In the rows, zero is written as 128.
X: 4 groups of rows, each row roughly a mix of its group's hidden directions; some rows fit no group
X (151 x 10)
[[123 134  68 163 100 131 117  97 110  94]
 [ 95 109 103 124 111 119 114  75  78 112]
 [114 144 168  87 177 102 144 160 114 127]
 [ 83 149 102 128 126 153 153 169  83 117]
 [139  80 150  89 145 107 129 149 180 125]
 [100  95 134 123 147 163 142  78 136 173]
 [114 120 139  82 157  96 187 112 132 138]
 [169  92 142 123 142 181  91 132 113 149]
 [134 175  76 139 160 137 132 110  94 152]
 [159  98  61 115 139 133  95 149 122 125]
 [144  90 158 123 172 106  94 155 163 120]
 [138 172 189 131 115 147 129 135 102 164]
 [173 118 105  90 118  80 118 137  91 141]
 [127 125 184 104 137 124  84 163 158 148]
 [102  87 172 110 122 135 154  88 126 164]
 [103 136  89 122 117 110  77 155 144  83]
 [138 144 157 134  84 159  87 176 117 130]
 [120 154 124 181 117  97 103 165 130  88]
 [131 141 205 128 114 137 110 132  96 105]
 [163 148 179 123  88 128  96 110 131  96]
 [157 150 150  78  99 148 139  79 141 122]
 [168 167 153 113  85 120 135  86 112 110]
 [130 115 182  96  87 172 106 135 125 135]
 [107 106 126  86 164  88 154 167 143 143]
 [119 146 150  89 110 198 108 136 123 119]
 [161 111 123 160 132 153 120 162 188 144]
 [171 133 149  95 139 113 176 147 155 161]
 [132 146 176 115 120 149 144 174  84 154]
 [178 133 140 101 141 109 139 130 189 151]
 [ 68 116 129 141 135 138 121 173  94  97]
 [144 122 125 167 154 166 154 137 177 163]
 [132 126 155 115 105 140  99 160 177  80]
 [ 83 137 137 118  84 136 110  74 117 104]
 [145 120 109 146 113 109 113  66 110  80]
 [ 81 127  90 146 134 109 160 163  90 139]
 [148 136 115 174 146 162 140 121  79  90]
 [131 128  95 111 170 102 175 170 130 109]
 [152 143 117 111  86 125  78 140 153 173]
 [120 111 100 132 134 149  57 127  93 109]
 [162 181 139 176 131 113 138  96 149 117]
 [105 119 132 107  74 114 135  68 137 143]
 [127 138 142 131 143 150  50 148 101 125]
 [177 157 142 124 177 119 154 129 114 166]
 [117 106 125 153 185 151 117 149 102  83]
 [122 112 196 118 108 110 119 112 171 111]
 [139  77 143 152 103 104 119 180 135 100]
 [122 163 185 138 136 109 151 130  85  99]
 [ 88 104 168  79 154 144 133 150 133 153]
 [116 139 102 115 112 156 198 117 106 152]
 [147 153 134 154 139 115 106 189 141  85]
 [115 123 106 174 123 143  59 137 110 129]
 [134 142 197 104 114 118 112 161 145 100]
 [ 92 155 126 149  84 141 121  82 103  99]
 [115 157  91 119 120 139 127 130 146 201]
 [132  94 126 171 105 127 176 136 120 176]
 [120 100  91 109 129 116  98  89 180 147]
 [114 152  81 130 162 174  99 159 141 123]
 [120 118 134  82 117 141  63 103 101 127]
 [115 127  81 126  90 169 114 166 110 155]
 [109 104  89 114 181 151 164 127 100 138]
 [142 170 151 148 168 156 166 147 102 151]
 [ 97 146 113 137 160 105 114  89 155  76]
 [111  85 167 109 136 119  91 151 139  83]
 [141 108 184 111 124 148  89 174 125 115]
 [ 83 145 125 125 144  69 152 142 163 117]
 [100 130  68 130  84 167 130 143 131 136]
 [ 86 128 120 160  97 144 110 114 136  68]
 [120 107 125  64 150  92 136 128 131 170]
 [ 99 117 153 104  94 152 134 185 101 147]
 [140 117  55 117 118  93 112 145 114 107]
 [170 149 118 115 138 178 112  89 101 152]
 [ 88 161 112 131  78 143 135 106  86 114]
 [164 136 140 137 184 121 158 102 155 161]
 [122 180 147 136 153 142 147 169  83 116]
 [139 178 153 139 117 156 112 169  84 120]
 [171 155 139 101 158 127 120 144 122 188]
 [143 135 186 149 126 131  97 166 123  86]
 [141 112  90 146 116 163  63 140 141 115]
 [112  79 153 127 143 130 150 102  98 180]
 [ 98 103 113 107  67 147  88 113 126 137]
 [137 151 121 153 115 165  58 147 124 115]
 [143 163 145 136 121 119  64 155 142  92]
 [107 104 161 121 135 118 132 159 116  59]
 [121 168 127 122 157 159  97  92 178 126]
 [ 86 120  84 131  77 155 105 129 112 109]
 [147 181 103 136 119 146 134  93  77 140]
 [133 122 123 184 107  73 125 135 148  95]
 [148 154 164 124 110 141  81 154 159 168]
 [112 125  63 125 173 133 151 121 129 161]
 [153 139 142 112 186  96 172 120 114 150]
 [130 155  78 170 142 130 157 174 138 132]
 [137 126 140 108 182 108 145 187 151 136]
 [ 81 168 123 162 132  96 106 165 112 133]
 [158  98 127 117 108  72 106 157 132  90]
 [122  83 182 112 106 143 110 163 149 111]
 [133 155 186  99 121 117 174 103 118 143]
 [122 108 191  91 146 115 101 154 150 129]
 [142 182 138 119 130 162 150 134 109  74]
 [111 161 116 159 109  90 153 163 164 157]
 [172 117 130 153 170 105 157 159 166 129]
 [ 80 127 135 177 137 132 166 112 125  87]
 [161 134 116 151 120 100 136 163 149 189]
 [113 125 130 131 159 155 168 132 141  60]
 [142 155 140 176  94 144 101 132  99  86]
 [119  83 183 134 117 123 130  85 158 141]
 [112 170 103 114  76  91 112 132 131 161]
 [ 71 124 131 120 148 148 116 153 185 117]
 [100 145 121 129 181 145 130 102 181 151]
 [159 130 135  92 129 132 113 169 124 192]
 [159 138 115 152 135  83 115 122 153  68]
 [ 96 133 104 157  83 152 113 114 107  80]
 [142 133  67 172 143 145 114 147  93 135]
 [149 124 117  88 111 102 193 106 141 145]
 [136 119 133 194  89 108 122  94 140 106]
 [136 134 118 173 153 143 112 187 164 122]
 [158  93 140 151 114  82 156  91 106 148]
 [ 96 121 104 160 149 118 157  81 110 169]
 [118 164 141 172 121 134 140 166  90  88]
 [ 95 155  85 140 159 168 146  99 136 154]
 [ 75 112 117 145 145 151  91 164 107 158]
 [111 128 157 113 193 110 141 156  93 114]
 [ 96  92 100 153 160 147 113 181 125 140]
 [151 163  73 130 161 143 130 103 100 154]
 [115  78 102 128 126 166 157  93 123 165]
 [129 135  98  83 115 123  68 140 140 163]
 [169 137 143 120 151 124 117 121 163 193]
 [ 98 115 117 125 139 130 188 155 104  84]
 [120  83 126 149 147 151  59 133 131 130]
 [ 77 176 171 103 121 123 144 104 125 130]
 [167 149 102 128 175  81 140 154 118 111]
 [141 136 139 148 115  98 125 158 161 194]
 [108 122  88 153  94 134  88 141 179 126]
 [ 67 154 119 153 128  90 154 153 146 116]
 [121 120 115 122 136  77 109 166 141 185]
 [122  93 137 173 156 150  83 126 167 132]
 [ 97 132 124 131 152 121 185 116 104  77]
 [124  94 134 150  72 119 119 118 118  73]
 [138 174  91 136 128 115 168  98 124 172]
 [141 165 115 177 110 128 129 166 126  78]
 [157 111 117 175 122 174 151 107 153 161]
 [141  83 146  79 117  96 136 104 128 167]
 [112 124  66  78 122 101 138 139 139 104]
 [143  98  69 168 154 131 121 151 151 114]
 [154 163 102 128 128 131 169 104 136 186]
 [166 155 167 129 143 132 153 167  85 146]
 [195 162  98  99 129 137 126 115 104 128]
 [126 136  69 172 106 140 128 102 100 102]
 [166 144  93 138 159 107 165 105 148 168]
 [108 154 141  99 109 129  90 109 136 190]
 [129 164 180 130 147 105 173 137  97 113]
 [103 144 142 167 105 151  99 150 142  73]]
which group is each row in? (one row of each group first)
[148 192 140 129 106 143 119  85  98 120] -> (125)
[180 114 139 104 116 149 136  83 146 169] -> (113)
[128 152 107 172 112 121 196 130 141 115] -> (86)
[ 84 113 122 166 139 152 163  93 157 103] -> (105)

[109  91 152 158 127 139 135 127 198 133] -> (86)
[ 70 132 118 123  91 119 125  79 111 104] -> (86)
[ 99  94 153 114  63 156 110 122 123 139] -> (105)
[135 133  92 110 143 113 106  56 140 143] -> (105)
[154 162 106 159 177 125 120 162 162 117] -> (105)
[132 154 105 106 124 180  99 173 134  99] -> (125)
[156 132 114 167  95 128 135 154  85  83] -> (105)
[144 170 125  80  92 109 120 111  93 153] -> (86)
[146 169 161 127  77 105 139 112  95 103] -> (125)
[128  85 138 136 135 107 201 139 113 119] -> (105)
[135 147 173 102 113 119  86 113  99 172] -> (86)
[ 92 152 176 111 126 147 125 163 107 169] -> (113)
[113  73 170 124 120 118 119 157 172 112] -> (125)
[168 156 184 160 162 131 141 136 142 124] -> (105)
